In the rows, 128 means zero.
Each path below is one point turned by a fixed rotation once a step. After each direction that follows a path, write how fast that rotation turns it, in degrees each step (0 if it stays still).
Each turn is a multiple of 5 degrees from 10 to 175, or 0.
Each row of a path follows its step; steps can be skipped.
Rotation 1:
step 0: [127 127 129 130 125 131 129 121 124 132 129 118 123 127 121 135 119 129
 125 138 135 131 120 134 125 134 125 125 125 134]
step 1: [132 129 134 131 129 132 132 123 123 125 123 119 138 129 132 127 123 123
 130 140 124 126 120 137 129 128 124 128 125 128]
step 2: [135 126 126 118 122 128 132 124 117 134 131 127 136 126 128 131 124 127
 132 140 133 121 127 131 133 127 125 132 127 131]
step 3: [131 126 124 124 130 135 137 120 126 140 119 124 129 130 128 135 119 131
 128 133 132 129 124 132 129 135 130 127 125 132]
step 4: [137 126 133 134 130 136 130 121 124 129 122 124 137 124 134 125 118 130
 135 131 129 126 125 131 132 128 133 124 132 131]
step 5: [127 123 128 124 128 131 127 126 113 133 134 125 133 122 126 130 119 130
 126 135 135 123 128 130 132 125 135 121 131 128]
step 6: [124 124 135 129 134 132 140 126 125 137 123 119 132 124 125 138 123 131
 124 135 129 126 123 125 130 128 130 125 126 123]
step 9: [129 124 134 127 131 135 131 132 125 128 115 120 133 129 123 137 121 125
 129 136 125 121 126 128 134 133 127 132 128 126]
step 11: [124 129 132 122 128 129 126 124 123 133 123 131 132 131 118 131 121 139
 130 137 135 129 122 128 130 137 134 124 132 132]
step 12: [127 121 143 135 128 132 128 126 126 125 120 122 133 133 127 132 118 131
 125 131 134 122 125 132 131 131 127 126 129 132]
Directions:
[130 125 126 129 126 128 126 127 129 128 131 131 129 124 126 128 127 126
 127 127 130 124 129 128 128 125 125 129 129 131] -> 135
[130 130 128 132 127 130 126 125 131 129 128 128 127 128 127 125 126 130
 129 127 131 132 127 127 127 132 127 127 130 130] -> 95
[128 126 133 127 130 125 128 129 129 129 132 124 127 126 127 125 128 131
 125 128 128 128 126 129 124 127 127 126 128 128] -> 55
Rotation 2:
step 0: [130 135 131 120 127 135 132 129 125 135 129 122 123 117 120 115 124 134
 125 129 133 129 131 122 130 124 133 130 118 120]
step 1: [112 128 128 126 123 125 122 124 131 118 123 123 127 128 138 125 129 129
 128 121 123 122 125 119 130 133 132 138 121 125]
step 2: [127 124 131 137 126 136 130 126 115 123 129 124 138 123 124 126 117 128
 131 121 133 134 134 126 135 127 134 129 128 120]
step 4: [126 135 122 140 129 136 129 123 121 136 127 134 142 133 127 126 128 128
 123 133 131 131 127 127 130 129 133 126 116 134]
step 5: [121 132 130 123 119 135 122 125 132 136 140 123 120 131 118 121 136 128
 133 124 136 124 126 122 126 126 126 129 126 132]
step 6: [116 128 120 128 123 127 129 125 132 131 118 129 132 120 127 123 122 126
 124 136 128 123 133 121 126 120 129 128 115 121]
step 7: [124 134 135 130 121 129 127 130 120 120 127 119 119 134 128 123 125 134
 125 117 137 120 136 125 135 128 131 132 127 124]
step 8: [121 130 126 131 130 128 124 125 133 120 126 128 137 119 127 123 124 133
 137 126 128 133 126 132 131 139 130 124 120 112]
step 11: [122 126 126 136 119 133 126 132 129 131 124 127 127 128 113 124 133 120
 125 130 132 132 134 119 128 118 136 122 124 134]
step 12: [127 135 122 126 123 125 129 122 133 137 129 133 123 133 126 126 123 130
 127 123 136 113 134 127 129 133 134 133 115 123]
Directions:
[127 125 129 127 127 129 127 130 129 128 131 126 129 125 123 126 129 126
 132 128 130 131 127 130 128 128 126 125 130 125] -> 130
[128 131 127 125 124 128 128 130 127 126 128 126 125 129 131 127 126 128
 126 131 127 130 129 128 129 129 125 129 127 123] -> 55
[130 129 127 129 128 127 127 131 127 131 132 126 125 127 130 125 126 128
 126 122 128 127 129 126 128 128 128 124 130 129] -> 160
Rotation 3:
step 0: [114 124 125 127 134 133 130 130 132 128 127 131 135 123 129 127 134 124
 124 121 119 126 130 127 125 125 122 121 129 126]
step 2: [129 127 125 132 132 128 136 125 123 125 133 123 131 124 126 130 122 129
 119 123 131 117 131 124 130 123 136 135 126 126]
step 3: [121 129 130 131 119 124 132 124 123 130 116 127 132 129 125 134 125 122
 131 122 138 129 133 124 128 122 131 126 126 127]
step 4: [131 128 128 126 129 127 126 127 126 137 127 132 140 116 129 131 127 133
 131 135 132 130 131 135 132 118 127 124 125 125]
step 6: [123 134 129 128 123 136 129 120 129 121 121 126 127 130 135 125 123 132
 124 135 121 126 122 127 128 120 125 128 129 122]
step 7: [122 129 125 128 133 129 127 131 128 125 127 130 124 126 129 128 130 131
 118 127 130 131 130 126 117 123 124 125 112 122]
step 9: [127 119 129 128 131 133 133 137 127 128 121 127 124 116 126 135 125 127
 128 128 123 127 126 122 129 122 138 132 131 127]
step 10: [133 126 138 126 130 136 126 127 127 135 117 121 123 129 121 128 121 129
 125 125 138 131 128 129 128 124 123 127 129 129]
step 11: [126 132 125 127 134 133 123 128 126 136 129 124 142 127 129 131 118 128
 122 124 121 129 130 128 126 124 126 122 130 133]
step 12: [114 131 129 118 133 127 126 125 124 123 122 128 131 126 124 130 133 127
 126 132 126 133 127 121 133 132 126 120 129 134]
Directions:
[126 130 127 127 132 128 124 127 128 126 127 127 127 129 133 127 130 130
 126 128 127 124 127 129 127 129 126 124 130 128] -> 60
[128 128 129 129 127 124 129 128 123 126 129 128 129 128 130 123 126 128
 129 130 128 128 131 128 131 127 129 124 127 126] -> 35
[129 129 126 126 125 130 123 125 127 127 128 127 130 130 129 130 131 128
 128 132 128 130 131 127 130 127 129 129 126 130] -> 45
Rotation 4:
step 0: [123 126 123 131 123 131 131 129 133 115 125 124 126 127 120 129 135 128
 127 132 132 125 135 137 122 124 137 131 127 134]
step 2: [134 122 128 131 131 131 120 129 123 131 126 133 127 135 136 132 133 120
 137 123 130 141 131 127 125 131 124 128 130 126]
step 4: [125 132 130 121 131 129 127 134 135 126 129 126 130 133 131 128 129 144
 122 131 129 125 125 126 126 133 117 130 121 134]
step 5: [124 124 128 124 130 125 125 129 138 142 130 122 132 126 128 134 124 129
 127 133 126 139 121 136 128 135 129 129 130 127]
step 6: [121 131 128 125 134 123 132 117 121 127 138 126 124 127 130 133 123 116
 129 132 126 127 119 131 123 124 129 127 127 125]
step 8: [133 123 131 132 121 136 134 125 134 138 126 129 132 126 116 132 137 130
 133 134 130 121 132 130 126 129 129 127 126 132]
step 9: [127 136 133 127 126 127 126 127 123 131 124 136 122 128 125 130 133 121
 128 126 124 130 138 145 127 129 127 124 122 130]
step 10: [133 131 129 135 128 132 120 118 122 122 129 125 120 125 134 125 123 133
 134 122 125 135 133 131 137 128 124 132 130 131]
step 11: [134 123 128 128 132 133 135 135 126 122 126 125 123 128 131 132 128 133
 134 137 124 133 134 116 125 133 129 134 129 135]
step 12: [128 121 132 119 130 130 136 140 132 128 128 127 122 130 128 124 125 130
 120 124 122 128 127 133 123 131 124 119 134 132]
Directions:
[128 126 130 132 128 130 128 127 128 126 128 127 125 127 127 129 127 128
 124 126 128 130 127 124 127 128 130 130 122 126] -> 95
[128 126 130 128 131 125 128 127 126 124 130 127 129 125 126 126 129 128
 129 129 133 129 129 125 130 127 127 129 129 131] -> 95
[126 126 131 126 131 127 128 129 127 130 128 129 128 127 125 130 129 129
 130 124 129 129 128 132 130 131 129 127 126 124] -> 95
[129 128 129 125 128 130 130 122 128 129 127 128 128 128 125 128 126 129
 132 126 126 125 125 125 129 127 127 128 127 130] -> 155
Rotation 5:
step 0: [127 138 125 124 123 120 126 126 137 125 126 124 134 128 127 132 112 127
 128 132 138 132 128 133 128 126 133 127 122 129]
step 1: [130 128 118 126 131 132 134 130 119 129 137 131 131 121 119 117 131 124
 129 133 125 128 131 127 120 136 128 121 124 128]
step 4: [116 129 133 120 132 121 120 130 135 127 126 122 133 126 128 132 125 126
 134 138 128 128 125 127 119 137 130 128 130 134]
step 6: [133 131 124 126 123 131 121 130 133 139 126 133 120 132 123 132 124 126
 135 127 133 139 131 126 122 122 135 135 124 128]
step 7: [133 122 133 124 128 137 139 126 131 135 134 124 131 131 128 124 129 125
 125 126 124 114 121 126 119 127 129 123 125 131]
step 8: [132 125 132 130 130 119 116 125 125 121 122 129 130 129 138 128 128 123
 128 134 125 130 123 134 124 130 136 135 126 137]
step 9: [131 125 131 129 125 128 142 131 122 127 130 130 130 121 130 134 124 130
 140 131 130 135 132 130 129 123 117 122 126 135]
step 10: [121 125 126 125 133 137 116 133 126 131 123 133 123 136 122 130 120 131
 128 129 128 130 126 131 117 126 129 121 131 125]
step 11: [132 128 130 117 118 130 134 128 124 131 124 131 129 120 128 122 127 131
 123 118 127 122 115 130 134 127 132 128 124 132]
step 12: [131 130 130 123 125 125 121 124 133 122 133 128 130 131 132 128 129 128
 122 131 121 140 139 127 119 125 132 130 118 133]
Directions:
[124 127 124 132 128 127 128 127 126 129 128 130 128 127 123 127 127 129
 129 131 130 128 128 131 127 127 124 130 126 129] -> 85
Rotation 6:
step 1: [132 128 125 134 133 128 119 136 125 124 128 131 118 135 142 122 132 137
 123 135 126 127 128 125 121 129 120 122 131 127]
step 3: [125 131 140 125 127 129 129 138 118 117 114 131 124 129 131 131 130 137
 128 125 130 127 127 131 124 130 136 123 132 125]
step 4: [126 121 132 128 120 122 133 144 123 137 124 122 126 126 130 126 136 132
 125 134 133 125 120 127 126 127 125 124 136 137]
step 5: [130 115 130 130 128 120 128 136 126 117 129 120 130 121 126 126 123 126
 135 125 131 123 124 140 133 127 133 121 137 129]
step 6: [124 123 135 130 127 127 130 142 136 125 126 122 130 131 136 129 121 132
 130 137 116 118 128 133 123 133 127 123 124 125]
step 7: [127 119 132 120 126 124 127 129 134 139 135 126 129 122 131 130 124 133
 139 127 132 118 131 124 129 138 129 118 127 136]
step 8: [118 126 135 126 125 120 123 128 129 121 130 139 125 135 130 136 114 133
 134 130 132 125 125 127 132 125 134 119 129 124]
step 10: [136 126 125 120 135 125 124 120 126 118 134 129 121 123 126 125 120 139
 128 134 135 127 125 132 133 137 128 125 135 133]
step 11: [124 133 140 118 128 135 127 128 125 120 124 128 124 138 131 133 131 140
 121 137 126 126 129 137 133 134 125 126 130 124]
step 12: [125 124 131 115 122 129 124 129 127 133 120 125 119 125 129 119 137 134
 127 130 134 130 131 127 134 130 121 120 133 140]
Directions:
[131 132 130 126 128 129 131 127 124 125 130 130 126 128 127 126 129 131
 126 127 130 127 125 129 126 126 127 128 127 130] -> 45
Rotation 7:
step 1: [124 136 122 139 133 132 124 130 128 128 126 126 129 128 120 131 128 120
 120 140 123 124 132 134 124 128 132 134 141 133]
step 2: [133 123 134 128 118 130 131 131 126 137 136 118 128 133 127 126 124 126
 135 119 128 128 118 117 134 136 123 123 126 129]
step 3: [121 133 118 127 131 125 131 123 129 121 132 123 131 122 129 137 134 138
 116 124 135 125 132 134 118 127 125 134 124 126]
step 5: [131 134 125 123 133 121 125 127 126 135 122 124 131 118 134 137 123 130
 130 122 125 115 132 134 139 121 133 125 121 127]
step 6: [131 129 140 135 123 126 130 121 131 125 126 134 123 131 129 122 130 125
 128 131 126 126 128 130 116 127 127 136 147 130]
step 7: [124 136 125 136 126 132 124 137 126 134 140 130 129 122 128 131 127 137
 138 126 120 133 125 124 137 131 126 121 122 124]
step 8: [130 122 124 124 130 129 132 121 141 118 125 133 137 131 120 130 125 126
 124 114 137 129 130 132 123 130 129 132 132 124]
step 9: [116 124 131 128 135 125 124 140 111 132 124 132 125 132 125 122 135 130
 128 133 129 129 135 119 130 127 126 125 128 127]
step 10: [139 119 123 130 124 127 138 124 135 125 119 125 125 128 128 139 129 124
 126 129 119 122 124 134 139 125 128 124 123 126]
step 12: [128 129 118 127 121 134 133 132 127 126 136 143 127 127 131 131 116 130
 129 139 121 131 123 132 126 125 134 124 123 124]
Directions:
[131 125 128 129 132 126 130 129 128 125 127 126 127 128 131 127 130 131
 127 131 131 125 127 126 129 129 130 128 126 127] -> 60
[129 131 133 127 130 129 129 131 127 129 129 129 127 131 131 127 127 127
 127 129 131 129 129 129 131 131 123 127 128 126] -> 155
Rotation 8:
step 0: [124 136 129 134 135 129 129 129 130 133 131 128 119 130 133 139 122 124
 124 132 129 135 117 126 125 132 125 133 116 136]
step 1: [135 129 142 133 132 128 125 128 123 115 126 125 116 131 121 126 132 129
 129 125 134 126 128 138 135 127 133 128 128 125]
step 2: [136 134 123 126 131 126 128 133 124 132 122 124 130 127 133 134 135 120
 137 127 120 135 141 125 134 127 125 129 126 139]
step 3: [122 133 133 133 136 129 135 131 133 121 130 127 127 123 132 136 120 132
 125 116 127 129 126 119 130 129 137 137 123 121]
step 4: [138 126 130 129 134 136 119 130 123 127 125 132 132 136 123 135 140 125
 129 120 132 122 124 131 132 137 125 127 130 123]
step 5: [130 125 130 125 127 124 123 127 133 137 125 125 121 131 130 135 125 118
 122 124 125 126 136 117 127 125 138 132 130 141]
step 6: [132 133 126 125 136 126 131 129 125 126 131 124 121 140 126 139 120 138
 124 134 128 133 120 128 133 130 130 136 127 118]
step 7: [136 134 141 133 128 136 126 139 127 125 122 127 127 131 124 124 137 121
 123 129 124 130 128 127 131 126 128 124 142 129]
step 9: [130 130 137 132 139 127 137 132 133 124 130 126 120 130 124 132 132 127
 124 126 129 124 118 139 131 128 136 130 117 125]
step 11: [132 138 129 127 127 122 125 133 134 127 128 124 123 123 138 133 123 132
 134 122 121 122 130 119 132 127 135 141 123 131]
Directions:
[126 126 129 130 125 129 128 128 124 131 125 129 128 130 129 128 132 126
 129 128 127 129 130 132 129 129 130 128 132 127] -> 130
[123 128 131 125 130 128 129 129 127 125 128 130 128 129 124 131 128 128
 130 128 127 130 124 130 126 129 129 129 128 126] -> 125
Rotation 9:
step 0: [127 131 124 134 128 126 128 133 136 133 134 116 122 129 136 121 128 125
 125 123 136 130 120 121 121 137 134 130 126 128]
step 2: [130 134 126 136 129 130 128 143 129 122 130 129 130 121 118 126 132 123
 123 121 127 131 131 119 132 131 120 132 133 131]
step 3: [132 121 128 128 130 135 120 133 137 127 127 121 125 130 121 138 129 126
 135 126 140 132 127 125 134 132 136 131 125 131]
step 4: [128 133 116 128 128 126 128 129 137 130 136 123 126 128 134 124 127 126
 135 130 125 135 124 117 128 135 126 119 120 134]
step 5: [131 130 115 134 122 120 112 126 126 130 125 130 132 128 127 122 134 130
 124 124 136 132 132 125 131 133 128 131 131 126]
step 6: [119 133 130 133 124 132 127 142 136 125 120 126 125 127 120 123 130 136
 128 126 133 129 120 119 131 129 124 131 130 129]
step 7: [137 122 125 132 126 125 123 128 141 132 131 118 122 126 119 131 122 123
 129 119 128 130 125 125 122 128 128 134 122 131]
step 8: [134 138 120 133 124 128 133 127 126 128 128 125 125 135 130 130 136 120
 134 120 129 131 122 117 131 140 130 125 127 127]
step 10: [137 126 120 127 126 132 126 140 136 126 120 132 129 126 116 127 127 132
 130 128 130 131 127 120 137 126 128 123 124 135]
step 11: [128 125 123 133 131 134 120 126 138 127 135 118 130 124 123 126 128 122
 136 128 130 132 128 122 126 140 120 133 128 126]
Directions:
[126 127 124 130 126 126 128 127 125 128 129 127 128 127 130 131 128 130
 127 126 126 125 127 130 127 133 128 125 129 129] -> 95
[131 126 128 131 130 127 127 127 128 132 128 129 127 126 128 127 127 127
 125 128 130 129 131 131 125 129 131 131 129 132] -> 160
[132 128 129 127 129 130 130 132 125 125 130 129 127 128 129 133 129 125
 128 126 127 130 129 128 129 128 129 127 127 129] -> 55
[129 126 130 130 126 129 126 131 126 128 124 127 134 128 127 128 126 131
 127 127 126 128 129 126 127 127 125 127 131 130] -> 90
[131 126 124 126 128 131 130 128 128 130 127 129 128 128 130 126 123 128
 131 126 129 128 127 129 125 128 125 128 125 127] -> 110
[124 129 131 130 126 130 127 128 127 127 126 129 125 128 130 131 126 130
 131 130 129 132 128 128 125 129 128 129 125 130] -> 130
Rotation 10:
step 0: [127 133 122 123 123 124 123 125 119 131 126 123 130 128 125 119 121 137
 125 126 125 125 127 116 139 132 129 120 121 126]
step 3: [129 128 121 133 126 128 126 127 127 135 125 139 116 126 126 131 128 115
 131 121 128 137 124 134 119 130 129 133 121 131]
step 4: [141 134 118 138 125 132 126 130 130 129 124 132 114 128 125 125 131 123
 133 125 130 124 130 125 117 125 124 129 124 128]
step 6: [133 126 132 127 122 126 132 135 120 126 136 127 134 125 133 127 143 132
 133 132 139 128 122 124 129 127 132 116 129 125]
step 7: [128 122 134 130 126 129 132 131 116 135 128 129 134 124 137 129 133 129
 120 129 132 123 121 127 133 137 132 119 120 119]
step 8: [123 123 126 132 129 140 128 123 118 132 126 130 126 133 136 131 121 128
 113 128 129 121 122 127 136 128 127 126 123 121]
step 9: [119 126 126 127 121 142 122 123 125 123 130 126 120 140 122 131 121 127
 119 125 130 132 124 127 134 126 125 127 126 131]
step 10: [120 129 123 127 119 131 126 124 130 128 135 126 124 139 113 121 125 123
 132 121 127 139 124 124 128 131 131 125 128 128]
step 11: [129 129 126 131 125 119 130 125 130 137 126 128 127 131 117 117 118 126
 139 127 128 135 127 121 121 129 130 120 122 123]
step 12: [127 126 124 134 133 116 127 131 123 135 123 131 124 124 129 123 118 130
 137 135 137 130 130 123 123 119 130 126 123 128]
Directions:
[131 129 130 127 129 129 128 131 129 128 126 130 122 124 130 128 132 129
 129 125 127 128 128 129 127 125 130 126 129 127] -> 35
[131 130 129 131 126 128 128 132 128 129 132 130 130 128 131 131 127 127
 128 129 129 126 129 126 125 128 130 130 129 131] -> 40
[125 130 128 127 129 126 130 131 127 126 127 125 129 126 131 130 125 129
 129 126 129 129 123 127 125 129 125 128 128 126] -> 65
[129 130 127 131 124 130 128 127 128 130 130 122 126 128 129 130 129 128
 129 125 125 131 130 129 128 127 125 129 129 127] -> 65
[126 128 127 127 126 128 127 128 124 125 129 127 129 126 128 128 131 126
 129 128 126 132 127 129 126 132 132 127 128 132] -> 100
Rotation 11:
step 1: [131 133 130 121 127 130 131 133 128 132 131 128 135 128 137 129 131 129
 128 128 129 137 126 120 129 117 137 121 133 121]
step 2: [129 131 123 136 133 137 120 127 128 123 127 129 123 125 131 132 123 127
 127 127 128 126 126 136 121 141 122 134 132 125]
step 3: [126 123 133 133 122 122 130 129 128 128 122 120 131 131 126 120 128 120
 127 138 131 134 128 124 136 121 127 128 120 129]
step 4: [127 130 131 122 124 125 129 125 123 127 134 134 126 123 126 133 122 138
 129 118 132 131 129 132 131 133 134 132 138 134]
step 5: [127 132 124 131 128 127 130 134 136 132 133 121 125 131 130 126 130 134
 130 134 127 119 127 134 120 121 122 127 117 121]
step 6: [136 118 123 130 130 127 127 125 131 125 124 133 134 124 130 134 128 124
 127 129 127 125 121 119 137 127 128 127 139 134]
step 9: [135 134 128 128 131 132 122 134 130 130 132 128 130 117 120 124 126 123
 139 125 137 130 126 130 132 129 131 120 129 128]
step 10: [125 118 127 132 135 123 127 123 125 127 134 125 120 139 128 124 125 125
 124 128 127 124 127 128 123 128 130 141 129 125]
step 11: [127 131 133 127 118 127 126 122 131 134 120 124 128 124 125 131 138 135
 135 127 124 125 130 126 138 130 126 122 126 136]
step 12: [129 129 122 120 137 123 138 136 125 128 138 137 132 125 124 128 126 129
 125 127 125 131 132 125 119 128 126 128 128 127]
Directions:
[127 129 132 125 127 131 133 125 127 128 128 125 126 130 130 128 129 130
 130 126 126 128 125 129 129 129 131 128 129 126] -> 110
[128 125 126 128 130 127 133 132 128 129 128 127 127 130 130 126 131 126
 129 127 130 131 128 132 127 129 127 128 125 130] -> 155
[130 125 126 127 129 128 125 126 127 130 125 125 126 129 125 129 127 127
 126 128 126 131 125 128 131 128 124 130 128 127] -> 95
Rotation 12:
step 0: [126 131 128 132 129 134 123 119 136 123 123 117 117 129 134 126 132 133
 118 132 125 127 122 123 119 126 130 129 134 134]
step 2: [119 124 120 125 135 132 125 135 129 127 125 127 118 125 135 135 124 135
 130 125 128 133 131 125 123 118 123 124 140 121]
step 3: [122 132 112 138 128 130 127 127 127 132 131 136 128 127 128 127 131 130
 132 132 121 119 125 123 124 140 134 133 131 134]
step 4: [126 135 130 130 143 130 124 127 136 122 122 117 126 134 129 132 125 132
 123 123 128 127 121 135 126 129 136 121 134 132]
step 6: [123 131 122 130 140 134 124 144 131 136 126 122 126 122 133 128 125 125
 126 123 134 125 132 121 125 129 120 127 134 133]
step 7: [127 125 115 140 128 134 126 124 122 128 130 129 124 130 130 133 121 135
 138 130 114 128 126 132 125 128 131 122 132 128]
step 8: [127 138 123 132 132 129 130 122 143 124 123 126 126 125 132 128 131 134
 118 130 133 122 125 127 119 137 130 131 139 131]
step 9: [129 125 122 125 144 124 126 128 130 127 134 119 129 132 129 137 132 130
 132 125 118 138 125 119 133 132 132 125 124 134]
step 10: [121 121 124 135 133 131 122 134 128 131 126 131 126 129 137 131 121 129
 118 131 132 128 124 117 125 118 125 132 141 125]
step 11: [122 130 115 131 133 139 125 127 128 132 134 130 126 123 125 134 126 123
 134 123 120 118 131 129 122 136 130 124 126 137]
Directions:
[129 127 124 129 129 131 128 128 130 127 128 130 130 129 125 124 129 130
 128 127 130 131 128 129 128 123 128 128 127 132] -> 0
[127 127 128 129 124 130 128 130 128 131 130 129 128 125 126 131 126 126
 127 124 126 130 127 129 128 127 123 128 131 130] -> 80
[129 129 126 131 129 127 129 131 123 130 127 123 127 130 128 126 130 126
 128 128 128 130 125 130 129 128 129 132 129 130] -> 125
[130 126 126 126 125 129 127 128 128 126 128 129 128 128 128 127 132 126
 127 127 130 125 127 125 122 131 127 131 129 128] -> 140
